Small tables with named rows and columns. After each table, cells are looked up by row and column.

nolivir:
            lup   sepas     ter     feg   giveb    buzu  zopesed     vip
dev      -41.98  -20.37    6.01  -40.56   36.77   17.27    23.23   31.82
rideg     50.26   25.21   -8.60   43.03  -61.81  -41.61   -31.45  -52.09
desiles  -24.93   -8.47   33.71  -15.72   39.90  -37.50   -43.24   -3.85
tudi      17.14   -7.41   77.25   -6.91    6.73  -40.95   -25.89    1.66
vom      -15.30  -12.15  -34.82    0.58  -52.15   49.69    70.25   -5.56
buk      -85.69  -24.21   81.78   -6.60   33.12  -28.65    -2.68  -34.11
nif      -47.68  -12.31   84.03  -22.14    1.60    8.08    82.70    9.87
lupif     68.25   32.82  -85.71  -21.57   -4.57   -0.36    -5.02   43.65
bukefof  -46.39   -9.67   -4.96   22.62  -20.90  -11.01   -11.80  -57.17

giveb of rideg = -61.81
giveb of tudi = 6.73
feg of buk = -6.60
sepas of vom = -12.15
giveb of nif = 1.60
sepas of nif = -12.31
sepas of rideg = 25.21
ter of vom = -34.82
zopesed of dev = 23.23
giveb of dev = 36.77
vip of vom = -5.56
ter of lupif = -85.71
sepas of tudi = -7.41
buzu of lupif = -0.36
Row with the largest zopesed: nif

tes.tsv
	rededaf	vep	tuk	zam	kan	pivafek	lize	domodu
lig	7.095	6.133	3.330	5.431	3.839	9.243	3.235	6.774
vin	6.650	6.775	3.426	7.477	5.126	8.600	3.286	6.942
dag	7.322	7.268	5.282	8.990	4.370	9.504	3.511	6.800
fek	4.064	2.937	2.302	2.275	2.466	1.759	4.617	3.639

lig, tuk: 3.330
fek, pivafek: 1.759
dag, domodu: 6.800
vin, zam: 7.477
dag, pivafek: 9.504
dag, lize: 3.511
dag, vep: 7.268
fek, zam: 2.275
fek, lize: 4.617
fek, domodu: 3.639
lig, pivafek: 9.243
vin, lize: 3.286
lig, lize: 3.235
vin, kan: 5.126
lig, rededaf: 7.095
Row with the largest domodu: vin

mapot =
,zavizu,mel,vazive
lumer,79,44,3
tovapi,60,48,94
lomo,68,83,38
nat,49,23,15
valo,24,37,62
digekuz,26,69,24
lobupak,89,63,77
zugule,57,30,19

vazive of valo is 62
mel of zugule is 30
mel of lomo is 83
zavizu of tovapi is 60
vazive of lomo is 38
zavizu of nat is 49
vazive of nat is 15
zavizu of valo is 24
zavizu of lobupak is 89
zavizu of digekuz is 26
Which row has the largest vazive? tovapi

doderag:
|  | kegipo | zasat | voboro | gim | kebo | kam | nadese |
|---|---|---|---|---|---|---|---|
| rakud | 7859 | 6716 | 7495 | -4613 | -3126 | -6102 | 5886 |
| vokod | 6251 | 7693 | -3774 | 7892 | 901 | -4792 | -6001 |
| vog | 2479 | 7305 | 7511 | -119 | -5068 | 6842 | -6841 |

What is the kebo of rakud in doderag? -3126
What is the gim of vog in doderag? -119
What is the kam of vog in doderag? 6842
What is the gim of vokod in doderag? 7892
What is the nadese of rakud in doderag? 5886
What is the kebo of vokod in doderag? 901
What is the zasat of vokod in doderag? 7693
What is the gim of rakud in doderag? -4613
What is the kebo of vog in doderag? -5068

bobola =
|  | som | pum |
|---|---|---|
| zin | 98 | -60 |
| kabuni | -92 | 3 |
| tulevo | -22 | -2 |
| fared | 91 | -1 |
| lefeto | -83 | 7 |
| semav | -10 | -7 |
| ses | 58 | -5 |
| vozar | -62 | 27 |
| nutov | -8 | -3 |

kabuni, pum: 3
vozar, pum: 27
zin, pum: -60
kabuni, som: -92
lefeto, pum: 7
tulevo, pum: -2
lefeto, som: -83
nutov, som: -8
ses, som: 58
zin, som: 98
vozar, som: -62
tulevo, som: -22
semav, pum: -7
fared, som: 91
Which row has the largest pum? vozar

pata.tsv
	peva	sunaf
mim	106	24
nadara	87	84
nomikaz	110	37
rin	81	42
lume	47	113
gef	148	66
fise	114	210
kug	76	210

peva of gef is 148
sunaf of rin is 42
peva of nomikaz is 110
peva of mim is 106
peva of kug is 76
peva of rin is 81
peva of lume is 47
peva of fise is 114
sunaf of mim is 24
sunaf of kug is 210
sunaf of nadara is 84
sunaf of nomikaz is 37
sunaf of gef is 66
peva of nadara is 87
sunaf of fise is 210
sunaf of lume is 113
Row with the largest peva: gef

dup:
,silosut,zume,vavedo,sus,komeno,runif,belagaz,guf,gasa
foniniz,115,89,96,82,98,115,92,98,103
pemos,90,76,102,81,120,90,94,120,123
dokud,65,25,186,60,90,67,196,90,68
mos,91,78,134,90,100,92,139,100,94
mol,102,91,96,86,96,102,94,96,98
duf,84,42,170,65,97,85,173,97,82
gur,88,191,18,153,39,86,23,39,31
lado,98,76,113,79,139,98,101,139,141
fose,104,119,68,102,66,103,73,66,66
luzi,99,136,48,123,64,98,60,64,70
vuz,110,134,66,117,67,109,69,67,67
saz,91,100,122,111,102,91,130,102,94
zez,53,66,127,88,174,53,108,174,169
talelo,87,102,113,106,129,87,102,129,124

guf of lado = 139
gasa of foniniz = 103
silosut of pemos = 90
sus of mol = 86
vavedo of gur = 18
komeno of talelo = 129
silosut of duf = 84

kital =
cols = piz, damale, sul, sazizo, lof, zoz, mukon
kub: [-24.89, -48.33, 42.33, -21.48, -94.03, 45.96, -3.83]
dod: [-0.09, 34.67, -15.68, 30.56, -34.26, -22.23, -55.15]
fim: [28.47, -6.39, 28.12, -41.82, 51.58, -26.55, -25.42]
rivod: [-20.55, -39.68, 40.27, -19.79, -92.84, 44.43, -12.13]
fepivo: [-0.71, 36.49, -16.78, 32.24, -34.38, -22.71, -56.71]
puginek: [-0.15, 27.59, -18.65, 25.82, -24.05, -22.74, -47.51]
mesub: [22.24, -8.42, 27.81, -40.37, 43.51, -26.12, -23.16]

What is the piz of fim in kital? 28.47
What is the mukon of kub in kital? -3.83
What is the piz of dod in kital? -0.09
What is the lof of fim in kital? 51.58
What is the sazizo of kub in kital? -21.48
What is the lof of puginek in kital? -24.05
What is the lof of fepivo in kital? -34.38
Which row has the largest mukon? kub

